One turn moves every row onto another: examples first, then more rows asked
Q385: -6.1,7.2,-11.2,-8.3,12.2,-16.3,7.3,3.1,13.3,2.6,-0.7,-7.6,15.8,-1.9,1.7,-3.6,-20.5,-7.1,-12.9,-16.7,-9.3,22.3,11.1,7.9,1.3,0.6,-2.9,-2.3,5.5,-17.0,16.5,2.2,4.1,1.8
Q49: -7.9,-3.8,5.7,-7.7,-5.7,-10.3,19.7,14.1,4.4,-8.5,4.0,11.7,5.9,3.9,-7.2,10.7,-16.2,-7.5,-3.9,-10.7,-20.2,9.0,8.2,6.9,-0.5,-3.6,-10.2,-0.7,22.0,-26.9,1.2,0.3,10.9,-11.8
Q972: 0.6,-7.7,0.8,-7.1,-0.8,14.6,24.4,6.9,-2.8,2.1,0.7,1.2,3.2,10.0,-11.5,-6.5,0.8,-11.4,-8.0,10.8,-23.3,9.1,3.1,18.4,11.8,-10.3,-1.2,-1.7,10.7,-29.4,3.8,-3.6,4.1,-18.3
Q847: -3.2,-16.8,3.6,3.3,0.2,-2.6,22.2,-2.5,10.5,1.3,11.6,-2.3,9.6,12.0,-13.4,-5.2,-2.5,2.6,-13.9,-7.6,-19.1,7.1,5.1,-5.8,-2.9,-2.0,-4.2,-8.4,5.2,-16.1,3.7,-15.7,13.3,-13.5
Q290: 1.1,3.0,5.2,-3.0,3.3,14.6,6.1,-4.6,8.1,5.0,3.9,-1.2,3.0,13.9,-8.4,3.3,8.3,-2.3,-18.1,2.6,-29.3,-0.2,2.4,11.2,0.9,-9.1,-4.1,-2.9,12.5,-27.2,-2.6,-10.0,2.5,-20.8
Q837: 6.4,1.5,-1.1,-0.2,4.1,14.4,2.2,6.8,10.7,-9.5,8.4,-4.0,0.6,20.4,-16.9,-1.1,-0.6,-4.7,-6.7,3.9,-19.4,12.3,6.7,6.2,9.7,-2.9,2.8,0.0,9.1,-19.7,8.3,11.9,5.5,-23.4
Q841: -6.2,4.1,-5.8,-4.4,6.5,-10.7,8.0,-0.8,17.2,4.8,-2.8,-15.5,14.6,-2.7,4.2,-1.7,-25.0,3.8,-17.0,-12.6,-10.0,17.6,8.8,7.8,-6.1,-5.2,1.8,-0.4,3.4,-15.6,10.2,-0.5,-0.3,4.0
Q116: 4.2,9.1,-1.3,-11.6,0.0,-4.5,0.7,5.5,6.5,-3.7,5.6,0.7,-11.5,1.0,8.7,-6.9,-5.2,15.5,-7.2,-3.9,-22.1,7.1,8.6,14.8,7.4,-5.4,13.5,13.2,-3.6,-6.2,3.8,17.7,2.1,-10.2
Q38: 5.1,10.1,1.0,-20.8,1.8,-2.7,2.0,-1.2,3.5,10.1,3.2,14.3,-10.2,-3.9,4.8,-4.5,-5.9,3.7,2.5,-11.7,-21.2,15.1,1.5,16.0,7.4,4.1,9.2,13.4,-1.6,-12.7,6.7,15.5,6.1,-8.5
Q277: -0.7,-7.8,1.5,2.8,11.1,1.4,12.4,-2.6,6.0,6.2,3.5,5.3,10.3,15.3,-15.3,-3.6,-3.2,-8.5,-12.4,-12.4,-10.6,13.2,1.7,-11.2,0.8,6.4,-1.1,-2.2,2.6,-15.1,13.7,-14.2,11.8,-13.0
Q569: -6.6,6.5,-1.6,-16.9,-2.7,-0.7,16.6,3.7,-3.3,10.8,-12.7,14.8,-10.4,-2.7,3.5,-9.6,-3.4,0.2,-1.4,-9.4,-15.9,6.4,9.0,24.2,12.5,-1.0,12.9,11.6,0.3,-21.6,3.2,10.2,6.5,-9.5
Q436: -16.9,5.1,-4.9,-8.1,5.7,-12.6,15.8,5.5,15.7,8.0,-3.9,-4.9,13.6,-2.3,-3.0,-3.1,-24.9,-8.7,-14.5,-14.6,-10.4,14.8,13.9,7.6,2.2,2.0,-7.5,1.5,4.8,-16.8,6.5,4.4,6.2,2.4
Q587: 4.6,9.0,-1.3,-17.9,-0.2,-1.6,6.0,-2.0,2.3,10.7,3.4,15.7,-9.9,3.8,2.5,-11.5,-4.2,0.7,4.9,-11.1,-19.6,17.9,2.4,17.9,11.3,4.9,10.2,16.0,0.2,-12.2,5.4,14.4,5.3,-10.8
Q390: 14.4,1.8,2.9,-1.6,1.8,14.9,-3.0,2.2,1.5,5.3,1.7,-5.3,0.2,12.7,-13.5,-6.2,-3.3,-4.9,-14.6,9.8,-23.8,7.6,5.5,3.5,8.7,-18.7,-1.3,9.3,6.4,-24.2,16.8,-7.7,-0.3,-13.3
Q486: 1.1,9.1,2.1,1.1,7.9,-8.7,-6.3,6.1,13.2,-5.2,-1.5,2.5,9.3,11.7,1.5,11.2,-13.3,-2.6,-12.3,1.9,-12.5,10.5,-3.7,-9.1,-0.1,3.6,4.7,6.7,18.1,-21.1,12.6,-2.2,-3.9,-7.9
Q896: 4.6,-10.1,2.9,0.5,6.7,0.1,12.9,-3.0,3.1,4.4,6.2,-1.5,14.9,5.2,-16.0,-9.0,-10.4,0.2,-13.2,-1.9,-20.0,5.4,-1.4,-4.9,-3.2,-7.0,-1.1,-2.9,0.1,-10.4,12.8,-23.2,12.5,-11.6
Q724: 1.7,9.3,-2.1,-11.9,-4.1,-7.3,-1.2,-6.4,3.3,3.2,3.0,0.8,-13.9,0.3,6.9,-17.4,2.9,13.4,-11.3,-3.1,-25.9,-1.9,11.5,15.3,11.4,-13.3,10.2,13.0,4.2,-13.0,9.9,1.0,-0.1,-8.6
Q247: 6.4,-8.4,-1.7,4.2,6.0,2.5,16.8,0.1,11.3,-0.5,2.9,-2.8,13.4,14.4,-17.1,-5.8,-12.0,0.8,-12.4,-0.1,-10.2,12.9,6.2,-3.7,-0.1,3.6,10.2,-3.3,-0.1,-12.2,9.4,-17.6,8.8,-15.6
Q351: -12.5,5.9,-0.5,-15.1,-3.5,0.6,17.9,-0.9,-3.1,11.2,-10.3,14.7,-10.2,2.7,2.2,-13.1,2.7,-0.1,-2.5,-10.0,-17.7,4.4,5.6,23.7,11.9,0.2,9.9,13.3,3.0,-16.7,1.9,10.0,5.4,-11.9
Q224: -12.5,-0.9,-5.8,-7.4,1.5,-18.3,19.7,4.1,13.0,11.5,-2.8,-8.5,16.5,-1.3,2.7,-3.9,-15.1,-1.1,-14.5,-15.9,-17.4,17.8,9.1,10.2,-2.2,-7.9,-10.2,-0.2,5.0,-22.5,6.5,1.5,6.6,6.0
Q714: -0.8,10.3,-0.9,-11.4,-3.5,-10.3,-1.7,-2.9,1.5,7.2,0.6,0.3,-12.2,-3.2,11.4,-15.9,0.4,10.9,-12.4,-0.4,-25.4,-3.8,10.3,11.7,12.9,-13.8,7.7,14.8,0.3,-18.9,8.5,4.4,1.1,-2.7
Q288: -4.3,7.3,-2.1,-9.8,-2.5,-7.5,8.7,-6.2,-0.3,11.4,-6.6,8.2,-8.2,4.7,14.9,-7.8,6.3,7.6,-11.0,-12.7,-21.4,-2.2,10.9,18.2,9.1,-5.3,6.1,10.7,4.2,-27.5,-8.8,6.2,2.7,-7.5
Q740: -1.2,8.5,2.3,9.2,-0.6,-12.8,5.1,12.5,7.0,-6.4,-6.7,-2.6,16.4,7.0,1.3,1.5,-12.2,1.5,-12.8,8.9,-19.1,6.3,-2.0,8.7,-4.3,-12.9,12.5,3.1,11.9,-27.4,8.6,-13.1,-0.4,-8.8
Q156: -2.8,-16.3,-0.6,-0.8,2.9,-0.4,24.0,1.5,1.8,3.1,1.4,1.1,10.4,12.1,-17.7,-11.5,-11.6,-7.5,-12.3,-0.7,-11.0,5.3,8.9,-9.8,8.6,1.0,-5.7,-0.4,4.8,-15.6,10.0,-13.3,12.2,-10.5
Q176: -0.5,-3.7,11.4,-7.9,3.8,19.9,5.6,-1.1,0.0,9.9,9.5,6.8,-2.0,10.0,-13.4,-1.6,-4.0,-15.6,-3.2,-0.4,-22.1,15.2,-7.0,4.1,6.1,-1.8,-9.8,3.2,8.6,-24.8,7.1,6.8,5.9,-15.9
Q201: -6.0,3.3,12.0,0.0,-9.8,-10.8,9.8,3.7,4.6,5.8,0.8,7.9,12.1,-3.1,-5.1,2.2,-18.0,-4.1,-5.4,-0.7,-27.2,4.9,-1.0,9.6,-7.3,-13.7,-4.5,1.8,14.8,-33.9,1.9,-16.3,8.7,-5.3
Q205: -3.4,-2.4,5.4,-8.5,0.0,-7.0,9.9,17.6,6.6,-5.9,0.4,8.1,-1.2,3.9,-6.5,7.9,-19.1,-11.0,-6.0,-1.7,-9.3,16.9,5.9,-7.2,8.2,-0.6,-3.7,8.2,19.3,-22.2,22.0,2.2,-0.2,-4.6
Q179: -1.9,2.4,-2.2,-12.6,-4.9,-3.8,11.6,-9.4,-3.1,12.6,-5.4,6.4,-9.6,7.1,13.7,-11.4,6.2,9.7,-11.7,-9.7,-23.1,-2.4,8.2,18.4,10.1,-9.4,4.5,13.8,8.0,-21.4,-6.6,2.7,-0.2,-7.3
Q835: -12.0,4.2,-9.2,-9.0,6.1,-17.3,10.9,-1.0,15.2,5.9,-6.5,-13.5,19.2,-6.2,-0.7,-5.2,-19.3,4.3,-15.8,-8.7,-18.9,8.0,5.9,11.6,-4.6,-8.8,-4.2,-3.5,7.7,-18.0,10.3,-1.9,6.4,3.1
Q938: 5.6,10.7,0.5,-10.3,1.0,1.0,-2.1,1.0,3.7,-1.6,6.5,3.8,-12.2,5.1,5.6,-9.8,-7.3,12.0,-5.8,-9.5,-20.4,8.3,8.2,15.3,7.3,-5.6,12.6,17.1,-3.1,-1.7,4.5,13.6,1.1,-14.0

Q714 goes to Q38
Q290 goes to Q837
Q201 goes to Q486
Where do these go?
Q247 goes to Q156
Q724 goes to Q587
Q224 goes to Q841

